Look-ups in named tables: a row name and a column name give one cell, copied from the table.

Kofeni.csv
,Nasavu,Tup,Segezes,Runutes,Konobu,Didoron,Fos,Kom,Kabonut,Pek
Rov,4.500,7.419,5.831,2.159,6.353,8.791,4.882,3.869,7.253,4.882
Nari,4.924,4.411,5.364,6.698,5.812,9.531,1.202,6.630,7.218,3.757
Pivozu,4.369,6.986,6.387,2.522,5.822,8.861,5.007,4.289,7.659,5.554
Solu,3.780,5.074,8.434,4.610,6.376,5.676,5.529,4.670,4.803,6.563
Tud,6.028,6.631,6.578,3.712,5.289,5.465,6.252,3.462,6.563,7.358
Rut,7.144,8.301,5.740,1.901,9.727,5.260,7.899,2.314,8.079,5.288
Desot,8.716,7.740,6.103,3.405,7.708,8.291,1.931,6.217,4.828,6.203
Feziv,8.925,9.040,2.924,7.074,6.795,8.028,5.058,9.274,2.435,5.075
Rifus,4.513,5.702,8.248,5.070,8.280,6.557,6.044,6.381,5.808,4.240
Buvu,5.222,5.847,8.044,3.839,5.036,5.936,6.018,4.705,4.053,6.901
Rap,3.983,5.771,5.678,5.414,3.494,4.362,3.370,8.170,2.229,5.019
Dofedev,4.815,2.291,8.865,7.281,6.694,5.751,7.596,9.024,1.090,2.948
Disadi,2.948,5.197,6.385,8.352,5.037,6.512,5.500,6.332,6.505,6.412

Feziv, Pek: 5.075
Tud, Kabonut: 6.563
Dofedev, Fos: 7.596
Rov, Fos: 4.882
Rov, Nasavu: 4.500
Pivozu, Didoron: 8.861
Rut, Segezes: 5.740
Rov, Kabonut: 7.253
Nari, Fos: 1.202
Rut, Konobu: 9.727
Tud, Nasavu: 6.028
Feziv, Kabonut: 2.435

Rad:
fields: Rim, Tini, Luvo, Sopaka, Zetir, Gur, Dibem, Bebamu, Regep
Mog: [121, 134, 115, 94, 132, 115, 134, 91, 119]
Vudi: [122, 108, 143, 150, 110, 75, 191, 10, 70]
Mit: [108, 115, 109, 104, 115, 110, 114, 106, 112]
Gal: [100, 95, 105, 116, 96, 103, 95, 117, 100]
Sumigik: [97, 112, 76, 72, 107, 139, 30, 205, 143]

Luvo of Sumigik is 76
Regep of Gal is 100
Dibem of Mog is 134
Gur of Mog is 115
Gur of Vudi is 75
Regep of Sumigik is 143
Bebamu of Mog is 91
Tini of Mog is 134
Gur of Mit is 110
Rim of Sumigik is 97
Regep of Vudi is 70
Luvo of Mit is 109
Zetir of Gal is 96
Sopaka of Vudi is 150
Luvo of Vudi is 143
Dibem of Sumigik is 30

Ribigus.csv
,Detosir,Firade,Nok,Gova
Zuli,-62.17,-64.72,63.36,-79.31
Miz,-93.79,-83.15,43.30,-59.72
Kubebu,-46.26,-86.10,-2.68,-85.69

Nok of Miz: 43.30
Firade of Miz: -83.15
Nok of Zuli: 63.36
Firade of Kubebu: -86.10
Detosir of Miz: -93.79
Detosir of Kubebu: -46.26
Gova of Kubebu: -85.69
Gova of Zuli: -79.31
Detosir of Zuli: -62.17
Firade of Zuli: -64.72
Nok of Kubebu: -2.68
Gova of Miz: -59.72
Row with the largest Nok: Zuli

Gefika:
         Petati  Bisav  Dorakub
Vidomev    54.0    6.4      1.8
Zenom      97.3   20.7     42.9
Vibipar    94.0    1.1     14.8
Giforit    18.6   75.4     76.2
Duz        14.8   83.5     85.3
Vufi       17.6   70.1     68.9
Boke       49.7   16.0     12.4
Fiki       55.6   10.3      7.6
Fom        39.9   68.0     77.2

Bisav of Fom: 68.0
Bisav of Fiki: 10.3
Dorakub of Giforit: 76.2
Petati of Duz: 14.8
Dorakub of Fiki: 7.6
Bisav of Boke: 16.0
Petati of Fiki: 55.6
Row with the largest Petati: Zenom

Table Mavovub
cols = Lisul, Vakulu
Kinaz: [-7179, -5216]
Tol: [-8397, 6331]
Keleze: [1958, -2240]
Beza: [-9435, -7802]
Popufis: [-1955, -5017]
Vedafus: [-8672, 4380]
Daz: [-5358, -1678]

What is the Vakulu of Beza in Mavovub?
-7802
What is the Vakulu of Tol in Mavovub?
6331
What is the Lisul of Popufis in Mavovub?
-1955
What is the Vakulu of Popufis in Mavovub?
-5017
What is the Vakulu of Keleze in Mavovub?
-2240
What is the Lisul of Daz in Mavovub?
-5358
What is the Lisul of Vedafus in Mavovub?
-8672
What is the Vakulu of Vedafus in Mavovub?
4380
What is the Vakulu of Daz in Mavovub?
-1678
What is the Vakulu of Kinaz in Mavovub?
-5216
What is the Lisul of Keleze in Mavovub?
1958
What is the Lisul of Kinaz in Mavovub?
-7179
What is the Lisul of Beza in Mavovub?
-9435
What is the Lisul of Tol in Mavovub?
-8397
Row with the largest Lisul: Keleze

Gop.tsv
	Sof	Fulesef	Karaso	Mavudil	Vil	Zoseru	Lek	Vek	Nuvima	Kinibe
Nerile	194	184	186	156	188	186	137	98	179	92
Dunop	139	160	131	86	148	141	91	156	107	195
Peguguv	101	134	96	60	116	109	82	194	71	249
Sem	91	75	114	204	86	95	216	182	158	146
Mit	76	88	88	125	82	84	149	208	100	221
Rak	192	190	180	133	190	185	117	102	164	111
Gon	115	151	105	47	130	121	65	183	70	246
Dobo	201	197	188	139	197	193	120	93	173	98

Rak, Karaso => 180
Dunop, Zoseru => 141
Dobo, Vek => 93
Peguguv, Vil => 116
Dobo, Vil => 197
Peguguv, Sof => 101
Peguguv, Mavudil => 60
Rak, Kinibe => 111

Zokara:
|  | Kuvime | Vun | Gisi | Tesulu |
|---|---|---|---|---|
| Nunuva | 551 | 424 | 528 | 591 |
| Gopekor | 547 | 351 | 652 | 418 |
| Ragutu | 562 | 462 | 575 | 586 |
| Teseme | 578 | 438 | 609 | 355 |
| Vav | 441 | 242 | 546 | 446 |
| Femas | 560 | 586 | 636 | 396 |
| Mogari | 663 | 567 | 668 | 931 |
| Zupe | 519 | 393 | 666 | 576 |
| Fino | 652 | 758 | 345 | 489 |
| Dor | 303 | 873 | 445 | 468 |

What is the Tesulu of Fino in Zokara?
489
What is the Gisi of Mogari in Zokara?
668
What is the Tesulu of Mogari in Zokara?
931
What is the Kuvime of Fino in Zokara?
652
What is the Kuvime of Femas in Zokara?
560
What is the Gisi of Teseme in Zokara?
609
What is the Kuvime of Ragutu in Zokara?
562
What is the Vun of Fino in Zokara?
758
What is the Gisi of Femas in Zokara?
636
What is the Vun of Zupe in Zokara?
393
What is the Tesulu of Nunuva in Zokara?
591
What is the Gisi of Gopekor in Zokara?
652
What is the Tesulu of Gopekor in Zokara?
418
What is the Vun of Ragutu in Zokara?
462
What is the Gisi of Zupe in Zokara?
666
What is the Tesulu of Dor in Zokara?
468
What is the Tesulu of Zupe in Zokara?
576

